Input: ((124, 130, 122, 149, 126, 112, 126), (119, 132, 119, 139, 102, 128, 122), (126, 141, 127, 143, 122, 112, 118))
Output: 130
Input: ((139, 136, 106, 143, 121, 128, 135), (121, 135, 118, 158, 130, 131, 129))
Output: 136
Input: ((115, 155, 149, 147, 148, 152), (127, 129, 131, 127, 145, 128))
Output: 155
Input: (125, 124, 151, 118, 127)
Output: 124
Input: (134, 151, 117, 146)
Output: 151
Input: ((145, 103, 121, 131, 143, 130), (147, 102, 116, 130, 145, 135), (107, 157, 139, 128, 110, 124))
Output: 103
Input: ((110, 153, 108, 148, 150, 148), (110, 154, 107, 151, 155, 151), (120, 140, 121, 136, 132, 135))
Output: 153
---
[129 152 145 128 123 120] yields 145

[[112 121 133 155]
 [131 157 102 116]] yields 155

[130 120 106 115] yields 120

[[150 140 155 139 110]
 [137 144 133 145 116]
 [130 130 129 130 136]] yields 150

[148 110 116 105] yields 116

[112 113 134 105] yields 113

[155 114 119 110 151 148] yields 151

[[145 120 131 153 133 128]
 [134 117 138 124 119 122]] yields 145

[139 111 136 120 145  99 128] yields 139

[137 101 110 130 142] yields 137
---
[118 124 146 142  98 123 131] ans = 146
[158 155 138 100] ans = 138
[120 121 108 154 125 111] ans = 108
[100 149 155 130 137] ans = 155
[135 107 118 137] ans = 118
[105 148 100 113] ans = 100
[134 102 127 103 153 121] ans = 127
[136 154 114 149 131] ans = 114
[143 148 104 143] ans = 104
---
[[142 110 110 106 151 141]
 [141 111 113 109 145 148]] >> 106

[[132 131 122 129 133 125]
 [127 150 117 133 131 119]
 [133 145 123 128 129 119]] >> 133

[[116 142 115 112 115 137 143]
 [147 105 147 147 150 107 108]
 [117 142 118 116 117 140 141]] >> 150

[[130 132 150 128 127 124]
 [141 129 128 126 120 126]
 [128 130 132 128 121 123]] >> 126

[[133 135 147 145 144 139]
 [108 145 151 151 155 155]] >> 145

[[115 142 117 115 114 143]
 [152 100 150 155 153 100]
 [117 144 117 118 115 141]] >> 155

[[130 139 151 127 122 140]
 [125 137 152 129 120 139]] >> 127
---
[114 147 107 115 106 141 146] 147
[125 123 106 139 109] 123
[ 99 100 116 157 101 113] 100
[153 144 112 131] 144
[151 137 152 135 130 129 132] 137
[121 133 100 132 128 126 150] 133
---
Input:
[[128 107 123 137 123 127 132 122 134 128 130 127 125 118 121]
 [132  98 134 119 128 123 128 119 130 127 128 128 140 134 118]
 [131 129 131 123 112 124 129 128 128 125 121 128 128 135 128]
 [128 128 136 128 128 139 147 133 127 132 127 128 124 119 128]
 [129 126 131 128 121 128 134 129 127 129 132 124 119 131 128]]
Output: 121

Input:
[[132 134 142 128 113 136 128 131 116 129 123 117 131 120 122 128]
 [110 130 116 128 146 117 134 135 137 128 123 137 134 130 128 120]
 [137 122 145 131 106 142 129 124 123 130 128 128 134 122 127 133]
 [136 131 114 122 141 120 128 124 130 128 128 131 112 137 127 122]
 [128 125 128 131 140 121 136 134 138 130 118 138 140 128 128 118]
 [112 136 114 126 128 113 133 137 131 127 127 134 128 130 129 129]
 [127 128 125 124 134 121 128 135 115 128 134 120 118 126 121 148]
 [108 136 119 128 128 115 137 139 129 128 128 128 134 128 129 128]
 [135 116 143 133 108 142 129 122 128 131 128 126 138 124 130 128]]
Output: 128

Input:
[[125 112 120 108 136 137 137 121 125 132]
 [118 118 122 126 138 133 130 133 140 128]
 [106 114 122 138 132 133 133 134 125 124]
 [147 136 131 115 127 136 126 122 132 133]
 [143 123 124 114 124 133 137 133 125 136]]
Output: 132

Input:
[[144 136 141 138 129 126 122 119 139]
 [ 98 129 126 142 126 136 140 129 123]
 [127 131 121 119 156 136 113 142 142]
 [143 130 120 141 114 119 141 104 114]
 [142 128 135 131 156 149 122 116 153]
 [130 118 121 123 120 130 139 118 118]
 [124 135 130 138 144 137 124 124 140]]
Output: 139

Input:
[[132 134 103 129 117 135 126 143 119 131 133 130 131 142]
 [119 112 137 125 110 115 122 124 141 127 118 127 146 132]
 [117 127 135 127 142 125 138 116 110 128 115 121 105 125]
 [122 120 135 131 142 122 137 117 110 123 121 124 108 125]
 [117 123 136 131 138 121 139 117 111 125 114 130 105 123]]
Output: 142

Input:
[[138 130 125 127 129 126 131 102 122 140 124 142 111]
 [132 129 127 123 131 126 125 102 122 140 120 138 113]
 [125 126 131 125 130 125 126 122 125 132 123 128 127]
 [126 123 144 120 136 120 131 122 124 149 114 125 134]
 [137 135 126 128 129 133 130 131 136 129 131 128 128]
 [153 134 127 135 130 126 140 113 133 144 130 135 122]
 [132 128 127 128 128 127 128 121 128 131 127 129 125]]
Output: 111

Input:
[[133 127 126 130 128 126 127 132 129 128 130 125 131 130]
 [139 128 123 126 119 129 131 131 126 120 135 127 136 127]
 [121 127 128 135 132 127 127 134 127 134 125 131 122 137]
 [136 125 125 129 132 130 135 126 127 136 127 121 131 121]
 [134 125 126 131 128 126 132 132 129 133 130 123 130 130]
 [110 125 125 147 103 141 134 136 112 121 141 137 125 139]
 [132 128 131 124 131 126 129 129 138 127 127 129 125 128]
 [119 128 132 127 123 133 129 118 125 127 128 127 128 118]
 [126 127 128 129 123 128 130 129 126 127 130 128 129 129]
 [116 127 127 128 136 125 131 128 122 141 119 125 124 131]
 [135 127 127 132 129 128 126 129 129 128 131 126 131 127]]
Output: 130
---
[100 132 132 103 149]: 149
[105 136 135 150 120 124]: 124
[147 114 123 105 124]: 124
[106 130 121 114 127 109]: 109
[117 110 152 100]: 100
[132 139 136 123 105 151  98]: 98
[115 149 106 128 105 114 125]: 125
---
array([[130, 130, 145, 133, 105, 122, 133],
       [134, 130, 119, 131, 126, 130, 131],
       [130, 123, 134, 127, 104, 117, 123]])	133

array([[106, 107,  99, 103, 105],
       [113, 116, 116, 116, 116],
       [103, 110, 114, 111, 117]])	105

array([[140, 151, 118, 117, 133, 145],
       [152, 147, 120, 118, 136, 143],
       [141, 153, 117, 116, 134, 144]])	145

array([[138, 138, 136, 120, 134, 118],
       [137, 137, 136, 121, 133, 115],
       [115, 116, 118, 142, 120, 150]])	118

array([[123, 109, 134, 107, 136, 135, 144],
       [143, 125, 146, 112, 141, 116, 138],
       [137, 152, 119, 133, 139, 117, 112]])	144

array([[151, 155, 148, 149, 146, 152],
       [152, 154, 146, 157, 143, 150],
       [152, 151, 145, 145, 146, 146]])	152

array([[113, 135, 132, 115, 124],
       [113, 129, 137, 106, 126],
       [121, 128, 119, 120, 123]])	124
